128 stands for zero in the data rows.
Here are some points:
[106,137,255,186,131,91,122,134,128,153,132,108,121,126,120,95]
[110,128,167,165,125,122,138,122,111,67,115,103,143,115,72,145]
[99,119,196,174,102,105,152,114,132,133,139,66,199,108,149,89]
[116,144,132,122,118,105,138,109,118,54,130,155,148,105,142,87]
[108,127,171,188,141,118,107,127,130,71,130,151,127,97,233,90]
[109,127,246,181,124,120,123,121,133,98,129,134,161,113,119,95]
[135,120,131,99,113,104,168,115,110,75,127,151,138,107,174,91]
[111,126,207,173,96,110,137,125,127,124,130,85,110,108,130,93]
[100,136,185,197,57,110,139,126,136,156,136,96,198,112,120,87]
[127,120,100,99,165,145,129,131,140,114,124,131,123,230,65,255]
[113,136,171,200,124,128,88,136,132,121,128,75,51,109,206,93]
[155,124,142,97,143,204,95,153,121,143,123,139,93,236,62,255]
[101,131,255,163,114,94,123,121,134,107,128,92,143,84,133,95]
[110,111,190,196,116,107,126,121,149,110,132,160,130,112,139,90]
[140,139,107,93,109,140,100,139,113,112,118,162,106,102,124,91]
[105,115,215,181,134,102,119,121,136,174,139,93,117,109,142,88]
[107,134,199,176,123,110,126,114,133,146,129,87,150,113,124,89]
[153,112,41,99,126,100,150,124,116,120,120,101,156,118,158,90]
[101,122,131,98,111,122,143,136,169,179,146,101,156,186,52,197]
[105,144,76,92,138,134,113,136,169,181,150,73,115,171,52,201]
[110,133,204,188,150,111,136,123,123,92,132,123,114,99,98,99]
[97,128,173,163,131,107,158,115,124,180,127,144,94,95,122,85]
[113,126,142,166,109,132,111,130,140,113,132,162,93,111,245,87]
[101,123,213,202,112,105,123,113,148,176,133,102,176,109,161,92]
[101,127,210,170,142,108,123,129,127,156,123,120,179,113,109,94]
[102,118,165,189,106,101,145,113,139,117,139,169,122,114,162,92]
[130,132,109,93,176,146,107,137,110,69,123,139,138,103,144,92]
[185,120,113,96,134,164,108,146,108,53,125,92,172,188,71,235]
[154,126,94,98,89,141,80,134,104,121,119,172,130,99,160,90]
[141,132,134,95,121,145,117,132,102,40,130,70,103,121,128,89]
[110,133,120,165,86,106,193,106,130,143,125,121,124,120,125,93]
[91,125,168,160,142,103,155,117,137,127,125,143,148,131,140,94]
[159,129,88,101,99,104,114,124,105,105,128,162,123,109,137,88]
[97,118,163,159,107,101,149,110,128,139,125,113,128,111,126,88]
[161,118,63,105,109,98,134,123,108,126,115,176,64,106,217,90]
[151,147,121,95,110,168,121,148,146,211,137,100,63,109,163,89]
[102,127,220,217,109,128,110,130,132,93,130,86,158,94,193,87]
[158,137,127,94,133,215,116,152,118,131,114,139,136,238,69,255]
[165,113,100,100,190,116,121,136,108,160,128,158,160,119,215,89]
[108,119,210,194,172,120,145,126,135,127,133,68,153,109,212,89]
[104,140,168,164,131,134,113,133,131,128,122,137,43,89,236,92]
[169,116,36,99,146,114,123,129,112,113,124,119,133,106,186,89]
[99,126,174,188,151,109,172,111,139,154,142,95,119,113,159,89]
[109,135,122,132,98,98,188,116,121,73,120,147,144,108,104,105]
[121,141,102,96,177,138,114,135,107,122,121,131,132,131,64,152]
[109,132,165,146,107,96,196,120,122,136,129,51,87,99,143,87]
[153,137,144,101,151,204,110,147,143,155,133,133,102,118,83,117]
[101,125,234,197,129,107,146,123,153,153,137,81,171,103,148,89]
[87,123,233,191,76,103,152,125,142,165,129,93,114,111,142,90]
[109,128,184,172,77,109,179,106,150,85,130,104,175,120,120,92]
[135,134,135,106,140,192,117,141,145,124,138,94,173,116,115,89]
[109,119,83,94,152,199,95,150,128,93,127,142,130,242,56,255]
[156,136,92,91,133,107,131,118,115,79,115,115,134,109,255,93]
[128,139,95,102,195,134,117,135,113,107,126,145,99,112,116,98]
[105,126,175,163,138,101,125,122,128,111,119,104,125,105,117,89]
[143,107,168,96,113,106,160,116,108,101,121,159,87,102,168,87]
[114,125,80,102,142,130,89,129,163,194,147,118,166,179,50,203]
[112,116,131,198,81,143,124,132,222,255,184,109,127,177,63,245]
[101,123,216,205,151,100,117,122,150,129,132,117,146,133,155,92]
[103,117,242,210,125,107,152,134,151,169,140,77,96,104,161,92]
[162,113,108,100,138,113,146,134,110,77,123,177,191,98,216,87]
[146,129,99,94,138,105,151,116,111,119,111,161,99,101,153,89]
[149,132,75,99,158,202,117,154,126,121,116,72,39,236,55,255]
[170,121,7,92,132,106,133,121,114,88,121,179,129,118,185,88]
[138,144,55,97,156,146,103,138,108,51,116,151,153,76,162,92]
[178,120,114,94,121,155,132,144,114,76,126,167,91,175,62,223]
[94,136,222,151,147,97,151,123,127,98,123,144,109,113,108,92]
[102,125,223,182,141,99,142,125,130,154,133,120,99,116,136,92]
[109,126,193,172,67,100,142,119,127,194,133,142,128,108,148,91]
[151,113,111,103,124,107,138,121,103,100,124,145,137,121,183,87]
[99,142,222,156,142,105,168,110,125,63,128,104,111,106,131,85]
[105,125,209,183,133,106,134,118,131,132,136,125,98,133,143,88]
[96,122,240,203,161,111,117,114,139,102,137,124,96,105,133,90]
[151,127,122,94,108,106,112,124,107,65,117,119,165,94,255,90]
[115,125,242,172,90,113,127,129,124,170,120,122,123,94,76,118]
[110,116,67,96,108,97,150,121,166,189,152,55,137,163,63,182]
[169,129,115,97,164,174,108,144,129,101,126,172,124,103,114,104]
[102,132,188,173,123,102,167,120,135,177,126,144,159,120,122,90]
[143,107,132,100,88,95,149,115,103,138,122,145,135,117,205,93]
[134,123,119,93,68,111,191,114,113,163,126,139,91,106,167,88]
[164,122,102,103,119,98,119,134,103,65,110,104,122,98,134,90]
[109,124,192,188,72,94,137,131,134,95,128,93,150,107,118,89]
[105,128,215,166,66,112,90,132,120,47,128,168,165,118,71,133]
[144,136,105,97,139,144,108,134,110,34,130,107,98,123,116,101]
[102,123,189,202,127,109,111,113,144,64,124,98,153,112,154,91]
[159,125,104,101,57,126,104,124,112,79,127,165,98,90,161,92]
[129,127,56,97,115,110,185,120,111,102,120,107,114,104,144,91]
[119,139,127,129,101,104,170,111,119,81,122,110,146,111,125,93]
[117,126,146,177,100,109,134,126,134,163,126,93,135,127,94,107]
[108,129,120,146,86,100,170,114,132,110,128,112,151,95,137,90]
[104,132,123,93,140,102,121,119,166,188,151,147,141,143,63,179]
[105,125,205,196,118,98,148,122,145,153,132,118,159,106,150,94]
[159,123,158,99,160,112,102,125,112,131,120,170,139,109,164,90]
[121,135,48,95,179,202,108,151,141,113,136,69,40,237,58,255]
[154,141,38,99,129,111,141,123,108,95,128,106,127,118,253,92]
[120,127,225,185,101,105,118,129,130,135,139,144,162,117,127,85]
[169,134,93,98,144,138,126,118,109,126,119,205,125,117,157,87]
[142,143,73,95,164,148,85,137,104,126,126,152,154,117,89,123]
[152,138,89,95,161,109,169,114,111,138,115,155,123,93,96,100]
[104,125,223,200,144,103,141,128,136,141,125,122,130,121,114,85]
[102,118,229,196,104,122,126,127,135,141,139,118,125,111,120,90]
[162,124,68,94,118,117,109,118,112,136,125,152,93,107,195,91]
[163,106,62,87,151,105,139,126,114,122,121,124,115,103,196,93]
[133,143,152,101,139,178,100,138,148,180,134,52,127,106,165,90]
[97,138,210,176,156,114,122,131,131,117,119,153,135,129,76,120]
[84,128,195,180,152,105,196,115,141,167,130,94,149,94,142,87]
[137,139,45,92,151,169,103,154,163,226,133,63,139,158,60,207]
[103,139,145,139,151,116,124,128,107,63,122,80,193,137,51,150]
[107,135,87,119,139,133,111,122,175,229,160,102,110,147,58,190]
[106,129,230,187,108,108,154,118,140,151,136,103,158,109,149,94]
[109,134,93,96,142,160,109,142,152,146,131,106,111,227,58,255]
[154,128,84,97,171,139,108,141,115,84,120,163,167,112,135,89]
[163,137,100,100,142,197,113,152,118,143,117,138,170,244,66,255]
[119,128,80,98,179,183,83,151,141,113,131,106,51,238,56,255]
[182,120,89,101,131,159,92,142,118,85,119,189,138,171,69,219]
[111,135,121,113,175,194,114,147,143,199,132,127,139,109,115,89]
[154,126,71,93,131,198,100,141,143,156,121,167,141,112,109,108]
[104,125,236,200,117,94,149,120,147,100,134,98,136,115,159,93]
[141,137,81,93,130,154,97,144,105,95,123,221,140,134,67,129]
[98,115,132,194,146,127,107,123,132,151,131,94,102,100,209,91]
[137,122,109,94,135,169,87,139,135,190,130,122,112,255,68,255]
12 more points follow, each with its number after it:
[148,133,66,94,114,142,91,143,110,83,120,175,149,137,80,124] 0
[137,149,44,97,155,203,124,152,139,155,133,92,139,163,56,173] 1
[111,128,175,199,159,116,148,129,136,100,123,144,117,109,113,90] 2
[103,127,231,200,95,103,136,115,146,139,135,86,112,121,148,95] 3
[129,130,73,91,132,177,127,148,149,146,131,101,149,97,142,94] 4
[120,129,137,124,102,102,166,117,114,71,117,109,98,132,138,91] 5
[120,117,96,98,144,141,114,132,144,205,135,129,105,245,61,255] 6
[147,130,126,96,109,151,111,137,107,117,127,136,120,80,90,118] 7
[116,132,167,97,136,154,98,142,158,181,140,131,180,164,59,209] 8
[104,130,226,187,116,104,142,113,138,138,135,56,104,82,156,90] 9
[113,137,127,103,179,127,133,136,179,206,162,119,122,169,52,187] 10
[90,128,220,167,105,111,130,116,131,133,131,136,134,95,121,95] 11
Which three of these numbered points are nearest to each point below, ignoring the 3 directions in which the first points spread most? Their numbers follow each, nearest first.
[144,134,116,99,83,147,106,142,109,91,116,124,101,133,62,138] > 7 11 0
[147,138,84,91,168,178,104,147,152,161,133,44,96,158,59,208] > 9 1 4
[144,146,140,89,161,176,97,145,153,211,135,101,180,168,62,208] > 8 4 11
[113,139,169,120,117,197,119,149,157,163,136,108,148,98,98,99] > 4 7 1
[137,113,123,95,154,139,87,132,146,214,138,128,139,242,59,255] > 6 8 11
[106,131,230,189,133,103,112,120,146,137,134,151,192,114,137,91] > 8 11 0
[133,126,94,91,156,97,146,118,103,124,129,187,164,100,124,87] > 10 11 0
[96,124,249,196,160,109,138,123,136,111,132,127,168,118,137,96] > 10 2 6
[107,135,214,169,127,105,131,116,129,88,127,70,87,107,103,96] > 9 5 3
[113,131,73,134,152,101,192,112,127,115,124,97,169,119,93,107] > 1 2 5
[101,138,183,193,129,105,124,122,137,135,133,42,74,96,141,91] > 9 3 5
[111,135,117,139,172,100,127,117,119,142,123,140,152,99,110,103] > 10 2 11
[109,123,188,186,105,98,120,114,135,108,134,119,87,125,145,89] > 3 5 9
[100,130,234,203,154,105,141,135,140,157,135,44,118,103,133,94] > 9 3 1
[146,134,101,94,113,152,110,130,114,120,131,111,123,111,105,97] > 7 11 0
[103,123,206,169,115,99,138,115,132,174,139,137,123,105,132,90] > 11 6 0
[128,131,120,106,151,186,116,143,150,137,144,130,162,95,128,90] > 4 1 8
[104,141,128,101,104,135,102,137,160,202,157,110,95,169,54,202] > 11 3 0
[170,125,88,98,166,119,97,135,109,125,113,129,202,111,155,90] > 8 4 1
[104,127,191,187,162,104,133,119,136,131,124,128,98,109,127,94] > 2 11 10
[132,154,61,94,85,105,173,112,110,127,118,100,84,105,125,89] > 5 3 9
[145,143,23,99,157,179,114,150,156,205,141,89,142,182,52,209] > 1 4 0
[127,115,36,98,137,144,67,138,108,135,130,139,142,131,65,144] > 0 11 7
[96,121,203,192,137,98,139,108,142,174,130,26,125,101,172,87] > 9 3 5
[136,118,56,97,128,165,98,132,145,198,143,149,131,248,63,255] > 6 11 3
[132,132,134,100,144,144,120,140,101,63,124,165,119,115,127,93] > 11 2 3
[129,128,106,94,147,180,99,149,151,172,142,160,123,170,63,207] > 11 8 0
[160,136,67,104,125,117,100,133,114,128,125,143,154,135,74,147] > 0 11 7
[123,132,150,171,93,116,121,119,114,134,123,127,145,139,44,138] > 0 11 7
[134,135,138,100,135,138,109,139,103,126,116,81,110,97,145,90] > 9 7 3
[148,145,80,98,145,200,129,146,138,143,129,119,59,111,61,132] > 7 1 2
[134,119,67,92,117,138,115,136,146,214,141,140,121,228,64,255] > 6 11 3
[175,112,75,99,156,111,139,125,103,115,123,176,132,124,209,86] > 6 2 3
[148,141,84,97,117,110,152,114,107,117,122,184,115,119,252,87] > 6 3 11
[114,128,81,97,158,186,118,149,144,159,139,152,120,255,83,255] > 6 3 11
[152,136,30,95,90,110,127,126,110,110,126,137,67,99,255,89] > 3 5 9
[150,145,139,92,127,202,102,152,147,235,140,108,136,123,71,126] > 7 4 8
[106,131,144,160,181,172,125,144,159,201,133,123,66,147,60,166] > 2 11 10
[100,131,168,125,118,102,186,105,121,100,121,92,118,112,102,96] > 5 9 11
[126,124,20,99,123,132,108,134,169,223,157,142,145,174,55,202] > 0 11 10
[104,123,153,125,148,207,72,148,163,250,134,110,122,129,61,149] > 7 4 11
[171,127,109,88,135,203,103,152,124,94,123,118,122,240,51,255] > 3 9 6
[105,138,178,123,150,210,112,147,156,181,135,76,129,107,94,104] > 4 1 7
[140,130,141,97,131,167,89,146,134,156,130,98,139,97,159,89] > 4 7 8
[130,141,90,95,63,143,79,136,116,49,116,110,102,98,101,107] > 7 3 9
[142,145,122,103,110,203,109,156,147,181,129,136,141,144,53,147] > 7 0 4
[167,119,83,103,148,97,108,122,112,115,131,187,108,113,208,87] > 6 11 3
[142,132,92,98,109,143,95,131,119,137,123,120,152,161,51,152] > 0 11 7
[124,135,194,111,178,193,95,146,153,108,133,105,173,121,101,104] > 4 1 8
[145,141,46,99,131,145,95,130,106,135,118,129,139,122,85,111] > 0 1 7
[134,137,72,100,135,142,117,137,105,111,119,116,149,102,94,108] > 1 4 0
[165,112,85,95,114,103,125,127,105,80,117,142,98,96,208,90] > 3 9 6
[132,135,151,100,157,178,98,140,147,79,133,150,145,89,149,91] > 4 11 8
[106,123,144,181,149,113,146,137,122,125,136,129,125,136,75,126] > 2 0 11
[112,119,212,179,145,114,130,134,126,106,132,85,109,118,83,121] > 9 3 2
[101,142,162,157,104,112,107,123,125,152,116,88,124,90,106,94] > 7 0 11
[110,120,161,198,140,111,104,119,138,117,129,159,77,109,114,94] > 2 11 3
[144,140,87,101,140,148,88,133,121,67,120,178,141,147,63,132] > 0 11 2
[145,134,120,95,155,202,90,149,151,139,139,87,68,171,59,209] > 9 3 7
[107,122,177,189,186,104,151,114,146,161,123,143,100,92,167,93] > 2 10 6
[83,118,232,157,82,101,152,105,134,118,128,145,136,101,142,92] > 11 6 3
[128,115,97,100,118,158,121,131,107,127,126,130,154,118,62,144] > 7 0 11
[121,125,241,190,100,106,126,119,142,196,136,128,129,94,149,85] > 11 3 8
[106,112,255,207,148,106,120,126,140,125,131,48,115,111,140,89] > 9 3 2
[106,133,166,184,186,117,102,128,131,121,126,149,123,128,70,123] > 2 10 11
[101,122,218,205,149,100,150,123,141,131,134,120,111,112,144,92] > 2 3 6
[137,141,54,94,91,147,103,134,108,138,119,188,128,109,124,92] > 0 11 7
[108,130,224,191,179,112,131,125,134,149,130,124,171,123,118,101] > 10 2 8
[109,130,151,198,112,106,154,132,141,176,130,160,182,103,122,92] > 0 11 2
[117,114,220,199,88,103,116,119,140,140,129,88,139,110,150,95] > 3 9 11
[164,118,100,101,170,118,113,140,109,105,130,166,186,98,176,89] > 8 10 11
[132,130,12,95,142,149,113,129,108,74,116,116,187,131,73,142] > 1 4 0
[104,128,222,173,128,110,136,133,124,117,128,159,128,123,82,108] > 11 2 0
[142,130,81,96,132,188,106,147,153,153,141,105,165,176,63,206] > 4 1 8
[123,132,84,98,141,127,103,131,173,219,155,117,172,169,63,201] > 8 0 10
[115,124,139,99,109,169,75,144,145,129,129,75,106,255,57,255] > 3 9 5
[103,124,208,199,141,101,141,125,140,113,123,121,131,106,125,90] > 2 11 3
[112,142,141,94,122,127,125,129,165,255,147,107,111,181,63,200] > 11 8 10
[137,138,129,101,117,147,81,133,114,124,118,137,159,112,69,140] > 7 0 11
[172,113,134,98,169,154,96,130,106,113,122,77,96,204,58,237] > 9 3 5
[129,142,26,95,184,187,91,143,148,229,139,104,129,166,54,201] > 1 4 2
[166,99,91,93,121,99,135,115,114,103,126,177,147,123,191,88] > 6 11 3
[154,135,142,94,95,102,164,111,115,81,120,166,127,88,142,90] > 11 7 5
[158,135,91,91,145,206,86,146,123,113,121,149,39,238,52,255] > 3 9 11
[152,139,145,97,155,169,92,142,137,206,130,67,89,104,202,87] > 9 3 4
[102,119,207,182,179,100,173,112,151,121,143,110,155,105,146,89] > 10 2 1
[148,134,70,103,148,202,93,145,128,129,126,126,107,247,57,255] > 3 6 11
[146,130,71,100,55,102,179,106,107,59,123,124,110,116,103,99] > 5 3 0
[119,118,196,192,110,105,153,119,139,159,134,102,106,107,149,88] > 3 9 11
[149,133,101,102,149,147,91,137,104,120,120,132,67,128,83,107] > 7 11 2
[120,142,115,109,180,188,91,146,142,196,137,205,174,104,119,92] > 8 0 11
[101,127,103,184,127,102,182,103,150,199,137,140,114,120,162,93] > 2 6 11
[147,140,92,99,100,101,133,115,107,123,119,154,177,105,126,91] > 0 11 8
[138,145,95,100,84,95,167,116,113,88,120,82,116,109,141,91] > 5 9 3
[111,136,76,97,162,146,106,140,112,117,114,113,154,129,48,137] > 1 4 0
[135,127,133,98,148,141,100,139,105,93,126,108,123,104,151,94] > 9 3 11
[147,126,151,95,125,90,144,124,111,141,119,164,81,92,145,92] > 11 6 10
[112,133,124,99,124,94,130,121,170,214,150,95,183,170,66,183] > 8 10 0
[150,130,54,93,143,201,105,148,148,198,130,75,83,174,56,201] > 9 1 3
[98,111,177,196,121,126,135,126,130,131,121,88,146,112,102,105] > 1 4 0
[103,127,193,178,63,106,214,119,140,70,135,101,116,100,141,92] > 5 3 9
[134,139,115,94,125,150,102,132,110,47,118,121,147,133,55,153] > 7 11 4
[124,134,255,196,105,103,138,120,135,155,144,156,174,109,154,94] > 8 11 6
[130,130,118,101,109,175,83,146,159,209,138,121,151,154,57,206] > 8 11 0
[119,132,103,94,160,185,100,150,151,227,141,135,109,254,64,255] > 6 11 3
[138,127,16,97,111,115,147,112,109,96,125,110,61,125,129,94] > 5 3 9
[137,117,91,93,136,141,97,134,139,147,130,146,76,236,62,255] > 6 3 11
[123,121,127,103,146,146,95,137,107,85,119,146,101,127,46,140] > 7 11 0
[111,127,86,127,92,101,152,113,130,104,123,193,149,128,62,127] > 0 11 2
[118,112,88,96,201,182,109,147,142,175,141,178,128,255,58,255] > 6 2 10
[113,139,136,114,111,112,191,118,111,74,120,124,121,108,104,88] > 5 11 1
[179,119,35,97,138,150,95,138,112,26,122,63,138,177,56,220] > 9 3 5
[102,126,178,208,120,122,134,125,133,113,128,123,99,110,214,92] > 3 2 9
[101,123,94,100,141,122,110,133,161,247,148,145,74,172,57,204] > 11 10 6
[141,125,101,100,182,183,96,145,146,175,129,108,156,91,135,91] > 4 1 8
[105,121,176,185,127,100,123,116,136,146,123,62,119,105,133,89] > 9 3 5
[94,129,151,98,139,109,140,120,171,249,160,125,174,159,59,178] > 8 10 11
[115,127,141,99,142,113,96,129,177,175,149,161,162,155,57,188] > 8 10 11
[135,145,96,108,114,104,182,116,109,82,105,76,127,114,107,103] > 5 9 1
[154,120,85,96,124,103,123,128,102,113,119,171,101,108,154,91] > 11 6 3
[160,130,109,98,160,190,105,145,135,134,134,103,146,94,143,93] > 4 1 7
[118,127,129,94,164,197,110,150,145,76,136,60,62,255,55,255] > 9 3 5
[163,113,55,98,148,101,173,120,111,106,118,186,141,118,202,88] > 6 2 10
[150,129,38,95,189,187,111,147,138,238,130,66,115,113,127,90] > 1 4 2
[156,133,127,97,153,206,102,151,130,92,128,126,141,238,53,255] > 3 9 6
[126,126,77,115,108,105,160,106,116,59,117,129,122,111,128,90] > 5 3 11
[128,130,146,100,152,155,120,141,113,115,128,173,132,132,67,142] > 11 10 7
[161,121,84,97,174,93,139,111,111,121,124,150,111,107,159,93] > 10 2 6
[148,134,65,103,139,184,130,151,140,178,128,96,103,119,72,128] > 1 7 4
[153,118,95,99,109,106,127,128,112,99,116,192,177,108,184,90] > 8 11 6
[115,140,100,112,124,95,142,114,114,84,122,98,90,122,127,91] > 5 9 3
[146,125,69,100,126,149,101,132,139,119,130,176,150,212,63,255] > 6 11 0
[149,153,126,94,127,177,99,147,144,197,135,27,148,105,169,94] > 4 1 9
[91,124,223,204,182,104,129,125,140,147,134,107,109,106,148,86] > 2 10 9
[105,114,189,197,85,97,145,121,137,167,122,149,184,105,125,86] > 0 11 8
[100,125,239,195,122,123,116,135,133,68,129,52,162,123,106,97] > 9 4 3
[137,133,61,93,81,103,122,123,115,95,119,137,152,121,144,90] > 0 11 3
[113,126,116,147,81,102,201,109,136,118,127,120,131,118,102,99] > 5 0 11
[137,129,101,103,99,138,99,133,110,109,111,137,171,110,72,125] > 0 7 11
[175,116,94,100,127,167,97,131,115,56,122,156,121,179,68,226] > 3 11 9
[101,122,234,199,103,111,139,122,132,200,135,104,139,108,140,94] > 11 3 6
[125,124,113,102,175,194,111,161,146,166,136,155,126,248,55,255] > 6 11 2
[102,126,242,190,177,109,129,129,131,84,135,99,160,98,115,91] > 10 2 9
[105,140,142,173,142,101,124,129,127,117,125,129,124,110,117,96] > 2 0 11
[146,139,92,95,116,97,139,118,111,139,113,174,121,109,213,89] > 6 11 3
[110,128,239,191,106,102,121,127,141,43,137,96,120,91,117,91] > 9 3 5
[152,125,113,94,149,210,89,155,127,145,135,120,82,235,61,255] > 3 9 11
[128,120,115,102,105,110,108,129,169,181,144,144,186,173,63,188] > 8 0 11
[137,128,98,92,143,130,102,131,148,112,131,64,96,214,64,255] > 9 3 5
[150,138,39,99,88,113,134,128,108,106,118,130,139,119,65,145] > 0 7 11
[87,137,156,141,138,198,94,153,155,208,141,108,133,139,61,155] > 4 11 7
[119,133,90,92,161,152,119,145,163,194,146,120,136,179,63,204] > 10 11 8
[99,124,170,175,154,100,152,124,126,131,128,108,128,103,99,102] > 2 10 11
[121,127,66,93,143,196,109,145,145,131,133,92,110,249,57,255] > 3 5 9
[116,128,95,97,88,105,196,111,128,147,132,76,142,99,147,92] > 5 1 9
[138,135,95,93,205,143,115,139,109,126,120,152,167,117,159,90] > 10 8 1
[120,134,125,108,172,196,105,152,139,192,137,75,197,108,111,91] > 4 1 8
[151,137,143,93,100,109,140,115,105,125,115,182,124,104,113,97] > 11 7 0
[102,122,130,164,78,103,191,100,139,171,135,107,95,100,154,86] > 5 3 11
[125,132,45,101,106,95,198,108,120,105,115,151,123,106,152,89] > 5 11 2
[94,126,131,151,113,102,187,112,139,194,129,50,107,128,176,94] > 5 3 9
[107,130,59,102,152,109,138,123,170,206,148,157,167,155,50,179] > 10 0 8
[127,136,185,97,169,183,93,146,160,250,144,31,129,168,58,207] > 9 4 8
[108,135,189,193,156,109,142,132,128,97,126,99,173,115,98,102] > 1 2 4
[110,127,117,100,109,109,131,120,159,194,150,126,104,158,57,180] > 11 0 10
[112,124,154,169,170,106,176,123,135,97,123,113,141,103,147,93] > 2 10 1
[104,122,180,202,77,110,128,120,144,168,139,150,148,112,137,88] > 0 11 6
[132,139,156,119,105,109,147,123,113,125,124,154,127,101,110,88] > 11 7 0
[97,134,123,100,138,99,141,127,174,255,157,108,152,143,70,184] > 10 8 11
[102,130,84,96,70,106,143,126,167,243,153,116,165,167,63,176] > 0 11 8
[153,110,152,96,136,106,127,123,117,76,127,159,150,128,221,93] > 6 3 8
[162,130,43,95,113,105,155,125,108,145,124,114,80,127,138,93] > 5 3 9
[102,126,161,177,73,89,196,110,137,150,137,56,152,95,143,86] > 5 3 1
[164,132,85,97,135,192,114,146,145,155,127,72,126,97,162,89] > 4 1 9
[132,141,62,96,209,206,101,146,146,153,141,74,123,127,62,146] > 1 4 2
[127,133,81,98,92,111,143,118,116,96,121,158,168,109,130,89] > 0 11 8
[110,121,171,181,68,107,130,121,131,108,127,133,141,103,110,88] > 0 11 3
[160,134,139,95,113,172,94,150,137,145,130,105,177,106,148,85] > 4 8 1
[113,130,21,103,89,99,138,115,166,180,156,91,148,148,58,181] > 0 5 11
[125,131,95,98,77,102,177,117,106,111,117,128,127,107,168,92] > 5 3 11
[122,134,106,96,124,92,118,120,175,232,151,108,127,154,67,173] > 10 11 0
[159,128,42,100,105,101,176,117,111,75,121,123,135,104,120,89] > 5 1 0
[136,103,65,96,71,95,158,118,110,63,129,154,120,106,149,89] > 5 3 11
[111,131,191,187,148,119,144,127,128,93,129,89,108,114,95,107] > 9 2 3
[124,125,64,101,201,181,105,146,140,86,127,80,87,249,69,255] > 9 3 5
[155,131,111,98,158,205,92,152,119,104,118,136,116,233,60,255] > 3 6 9
[136,140,95,113,107,104,124,116,110,172,124,140,140,115,123,89] > 0 11 7
[163,122,118,103,93,167,100,135,110,108,120,97,201,180,58,230] > 8 3 4
[126,138,67,91,89,157,95,136,111,60,115,157,126,147,66,143] > 0 11 7
[132,138,82,95,164,187,91,146,158,177,137,101,145,165,59,204] > 4 1 11
[166,120,132,102,154,102,197,114,107,82,123,112,119,93,255,86] > 9 3 5
[105,131,174,151,123,93,166,113,125,39,118,127,132,95,133,88] > 5 3 9
[127,120,85,98,106,144,84,134,107,112,120,183,160,103,143,86] > 0 11 8
[108,140,115,142,93,93,180,113,122,214,119,125,206,123,100,105] > 0 8 11
[125,125,112,98,180,179,106,143,148,255,140,98,132,254,53,255] > 6 8 11
[130,134,97,107,134,90,170,117,109,148,124,154,153,113,130,89] > 10 11 0
[100,116,153,152,155,123,127,132,113,65,121,138,140,152,62,136] > 2 11 10
[129,131,78,99,144,141,120,138,102,126,134,194,167,108,104,105] > 0 11 8
[131,134,109,91,137,149,97,138,115,38,129,180,96,105,115,91] > 11 7 2
[140,119,66,93,183,153,105,142,116,138,126,177,99,146,49,158] > 2 10 11
[150,117,74,101,122,100,114,118,114,98,120,136,104,96,197,90] > 3 9 11
[156,119,123,95,98,98,178,120,113,77,128,144,93,116,161,89] > 5 3 11
[114,132,209,195,153,106,179,106,146,116,132,194,120,113,145,90] > 2 10 6
[123,120,49,100,130,146,100,127,145,141,140,142,116,219,71,255] > 6 3 11
[108,137,62,106,141,95,180,104,111,97,122,113,129,109,141,91] > 5 2 1
[110,129,115,95,95,107,156,127,187,191,159,130,175,154,68,176] > 8 0 10
[107,131,88,117,128,233,79,151,150,166,140,110,107,255,60,255] > 3 11 6
[106,139,148,132,88,102,147,117,111,98,118,126,99,113,129,91] > 5 3 11
[138,128,83,97,165,185,117,146,149,148,140,135,67,169,64,204] > 2 11 3
[114,124,166,187,129,105,134,125,129,143,126,170,106,128,99,100] > 2 11 0
[123,119,114,93,188,176,93,142,144,142,138,61,64,255,63,255] > 9 3 5
[128,138,41,98,108,97,136,114,116,80,122,103,115,100,135,91] > 5 9 3
[101,121,180,203,98,120,81,121,133,91,125,89,158,120,216,89] > 3 9 6
[110,137,139,137,73,111,142,118,114,88,124,158,173,92,114,91] > 0 11 7
[171,117,96,99,132,107,186,116,108,88,117,85,154,101,255,91] > 9 3 5
[105,123,203,203,120,113,105,133,135,124,128,106,113,110,149,93] > 3 9 11
[138,143,69,100,197,207,101,149,141,82,134,99,102,128,50,143] > 1 4 2
[144,112,39,95,89,100,138,125,106,73,122,182,196,101,188,88] > 0 8 11
[146,122,106,88,73,103,147,119,109,103,119,163,127,100,164,92] > 11 3 0
[112,128,185,126,134,99,171,113,115,71,122,120,113,121,149,95] > 5 3 9
[131,124,96,100,140,105,205,113,108,144,125,170,143,123,140,87] > 10 6 11
[146,112,177,95,117,102,128,125,110,99,120,179,118,106,222,92] > 6 11 3
